One turn moves each row of this set onto another row. After a few examples, where does it send each row asked below?
Satuf: [ 0 10  4  9 17  4 -6  3 -2 15 -9  8  7]
Rop: [-1  6  6 -3 11  8  4  5 14 12 -5 13  2]
logug: [ 3 -2 23  5 14 10 11 -9  5 14 -3 -5 17]
vob: [ 3 -2 23  6 14  9 11 -8  5 13 -3 -4 17]
Gid: [-9  0 14  1 18  9 -1 10 10 17 -7 13  2]
fised: [ -2   5   5  -1  13   3  -3   5  11  12 -11   9   3]
Bem: [-7  5 14 10 22 10 -3  7 -2 21 -5 12  5]
Febok: [-7 16 12 -6 12  4 -3  2  6 18 -2  8 16]
Vini: [ 4 -4 22  5 14 11 13 -8  7 13 -4 -4 14]
Tagi: [ 1 13  5 10 16 10  2  1 -2 17 -2 11  7]
Gor: [-13   7  18  -1  19   6  -6   8   5  21  -5  10  11]
pigi: [ 3 -3 24  3 13 10 11 -9  8 13 -4 -5 17]
sadin: [ 4 -4 22  6 14 10 12 -8  6 13 -3 -4 16]
rizuk: [-7 12  9 -3 14 -1 -9  3  6 16 -8  6 14]
saduz: [ 3 -3 23  4 13  9 12 -8  7 13 -3 -4 17]

rizuk -> Satuf
pigi -> logug
Febok -> Tagi
Now find these:
Gid -> Gor

One turn moves each row of this set onto another row. After a few examples, where does it send each row asked below?
zusi: [  5   0  -3   6   1   6 -10   1   4  -5   1  -6   3  -1  -2]
firug: [ -3  -3  -1  -7  -6  -5  -4 -12 -12   0 -10  -1   9   3  -3]
sesad: [ 5  1 -3  9  1  3 -9  0  4 -2 -1 -5  6  0 -4]
golu: [ -5  -5  -3  -9 -10   4  14   8  -9   0  -4  -5   3   4  -3]
boba: [ 0  1  4  1  4 -4  2  9 -6 11 -4 -9  7 -6  7]
vam: [  8   0  -3 -11  -4  -1  15  -9  -5   7  -3   2  -1 -11  -1]
vuda: [  8  -1  -4 -12  -4  -2  14  -8  -7   8  -4   3  -3 -10  -2]
tamuz: [  1   0   5 -12 -11   3   3  -2  -1  -9   2   8  -2  -1  -4]
Bep: [ -5  -5   5  -2   9  -2  -2  -1  -2  -4 -13   9   0   3  -1]
Mavab: [  5   0  -3 -11  -4  -2  15  -8  -6  10  -8   4  -2 -10   0]
Nabuf: [  1 -10  -5  -5  -7  -4   7   9   8   1   1   3   2  -5   4]
gizod: [ -3  -4  -4  -7 -10   1  13   8  -9   1  -5 -10   2   4  -1]
Far: [ 1  4  5  4  5 -5  4  6 -5 13 -6 -4  5 -4  6]
zor: [ -5  -2  -4  -9  -4  -4  -7 -12  -9   2  -9  -1   6   0  -1]
Debo: [ 8  2 -4  6  3  6 -7  0  3 -5 -1 -6  5 -3 -4]
keza: [ -1   0   4 -14  -9   2   1  -2  -2  -7   5   6   0  -1  -4]
Bufi: [ 7 -2  3  9  0  4 10  8 -4  3  1  2 -7  3 -7]
fadub: [ 8 -5  1  5  2  3 10  9 -8  3 -2  2 -7  3 -8]
tus: [  1   1   7 -12  -8   1   3   0   1  -8   1   9   0  -4  -6]
mubot: [  1   2   3 -14  -8   2   1  -2  -1  -9   4   7   0  -2  -5]
foge: [ -2   9   5  -8   8   4   4  -2   0  -4 -13  -7   3  -8   1]
Gepe: [ -3  -2  -3 -10  -1  -3  -4 -13 -12   4  -8   0   6   1  -3]
fasi: [  2   2 -10   8  -4  -1  13  -3  -6  -3 -14  -5   1  -5  -1]
Sar: [ 1  2  4  5  5 -5  4  5 -4 14 -6 -6  5 -5  6]
kek: [ 9 -1  1  9 -2  3  9  7 -5  2  1  1 -7  4 -6]
lafi: [  7 -14  -6 -10   5   5  -2  -5   3   0  -7  -1  -3   2  -6]
Fovi: [ 9 -2  2  6  0  6 12  8 -5  3 -1  1 -7  2 -5]
Sasef: [ -3  -2  -3 -11  -3  -5  -5 -11 -12   3  -8  -1   8   1   0]
Fepa: [ -4  -3   6  -1   7  -4  -3   1  -3  -3 -15   5  -2   4   1]
bov: [ 4 -7 -6 -5 -7 -2  4 10 11  0 -2  3  2 -3  4]
Ruvuz: [  7 -11  -7 -10   5   4  -2  -1   5   1  -6  -2  -6   2  -8]
naf: [ -4   6   4  -8   6   4   6  -4  -1  -3 -11  -7   3 -13   2]
Kepim: [  1   1  -8   7  -4  -1  13  -7  -5  -4 -12  -5   4  -5   2]
vula: [-1  2  1  3  6 -3  1  6 -6 14 -8 -6  5 -5  6]
buk: [  6   2  -4   7   2   2 -10   1   5  -1   0  -5   4  -2  -2]
rit: [  7  -5  -4  -9  -5  -5  13  -9  -4   9  -6   1  -2 -12  -1]

vula -> Mavab
lafi -> Fepa
Now find these:
tus -> Debo
vam -> kek
Nabuf -> Ruvuz

